Some points, one per row:
[  1   2 -31  12  -3  -2  -2   8  -1  -5  -7 -31   8   4  14   2]
[  3   1 -19   6 -12  -1   3  10  -2   2  -7 -16   4  -8   9  -5]
[-12  11  27 -18  19  17  -5 -21 -18  -3  -6  31   1 -39 -21 -25]
[  7  -3 -18  31 -21 -13 -53  23  25  -5  25 -19  -5  12  53   7]
[ 13  22 -59 -17 -25 -30  46   2   4  10   3 -54  25 -25  -9   8]
[ 17   0  -8   9 -21   0  44  35  17  -1   6  16  -5  16 -21  -8]
[-13  17   1 -23  -3   6 -20  -2 -10   8 -13  41   0  27  17 -18]
[-16 -19  14  18  -1 -56 -58 -13  44   6  -7   4  -5  40  39  18]
[  3 -28  37   1   0 -18   7  10  13 -26  18  27 -26  -8 -16 -21]
[ -3  25 -19  12  -5 -22 -61  10  10   8  31 -16  -1  29  32  22]
[ 28 -42  17 -25  -1   9  30 -18   2 -27  24 -12  15 -15  21  23]
[-11   1  -4  -3   2 -17  -6 -23   9  -7   8   7   4   7  12   4]
[ -5   0 -12  19 -12 -21 -45  22  14   7  27  -5  -6  28  42  18]
[  6  16 -36  21  -3 -24  19   7   9   0 -15 -59  17  17  14  -5]
[-12  44  -8  -9  11   1  17  -5 -27  20   2   1 -13   9  -5   3]
[ 15   0 -12  21   9 -40 -30   3  24 -10  28 -30   6  31  45  28]
Here are 20 more points, each followed by its number:
[  14   15  -24   28    9  -24 -113   47   20    5   52  -12  -12   41
   84   15] 0
[  6   2  -5  25 -12   2  14  19  -9  13  -8  13 -21   5 -19 -16] 1
[   7    5  -62  -14  -27   11   20   33   32   32  -22 -107   49  -35
   12    4] 2
[-15 -32   5  -6  38   1  -3 -50 -21  48  -1  -3  35  17   2  59] 3
[ -8 -21  16 -19   3  -9  32   3 -14 -28  -6  28  -6 -14  -8  -8] 4
[ -7   1  -4   1  17  -6  -1 -27  -5  18   9   0  20  10   1  16] 5
[ -3   5  11   3  27 -20   5  -1 -24 -14  14  -8 -23 -16   7  15] 6
[-29  14  30  -9  43   5 -11 -34 -18   0  -3  33 -14 -55 -34 -24] 7
[-42  60  11   0  26 -15   1  -4 -18  41  -6 -17  -6  21 -12  10] 8
[ 22  -7  29 -65 -12  67  10 -21 -15   1  -5   3  32  -3 -26   9] 9
[ 15  -7  15  13 -32   8  36  43  -7 -10  -2  13 -20  16 -12 -10] 10
[-27  -4  36 -12  25  -4 -10 -29  -4 -10 -23  17  -3 -33 -11 -19] 11
[-20 -20  34  -9  -9   8   8  25  -4 -35 -13  33 -35 -25   6 -12] 12
[  9   3  15   5 -28  23   6  32 -18   8  -6  10 -24   3 -35 -31] 13
[-43 -11 -30  20  15 -14 -31  18 -28   1 -24  26 -27  -5 -38  28] 14
[-38  36   3  -8  13 -14 -60 -18  11  -8  -3  35  -7   6  -4  -4] 15
[ 11  -2  15 -19   8   7   7 -24  -2  -4  31 -17  24  27   2  30] 16
[ 32  41  47  13 -62   6  44  88  -5  17 -53  50 -94  15 -76 -44] 17
[ 30  -2   6  -1  -3 -20  66 -14  33  43 -31 -38  59  46   0  -1] 18
[  8  -1 -57  12 -25   2  -1  20  21   1 -30 -79  11 -17  38 -13] 19
Which of these numbered points is nearest to each point below by angle, seen from the average point of the first points? Its number follows each.
[-9 -9 18 -3 20 13  3  0 -9 23 15 29 18 27  5  2] > 5
[ -6 -16  27 -40  10  25 -15 -59  33 -13  34  61 -42   8   4  30] > 7
[-13  40 -11   6  15 -14   5 -18 -18  20   2 -18   5  35  -3  27] > 8
[ 15   3 -15  -5  -9 -16  49 -24 -10  -7   9  -2  25 -30 -25  21] > 4
[ 28  -3  45 -38 -13 103  22  -8 -15  -3   7 -25  58 -28 -31  -2] > 9
[ 18  41  -4   6  39 -46  10 -72 -40  33  -4 -41  32  61  -6  51] > 5
[-20  21  41  -3 -41  22  14  77 -55  38 -10  48 -93 -53 -59 -51] > 13
[ 47 -35   7 -39 -27  47  13 -58 -16  11   5  -5  49 -45 -31   2] > 9
[ -7  -1  -8  29 -12   5 -70  39  30  -6  15   0  -7   7  68  -6] > 0
[ -6   5  -4  17  14 -27 -38  10  12   4  20   1  -6  15  22   6] > 0
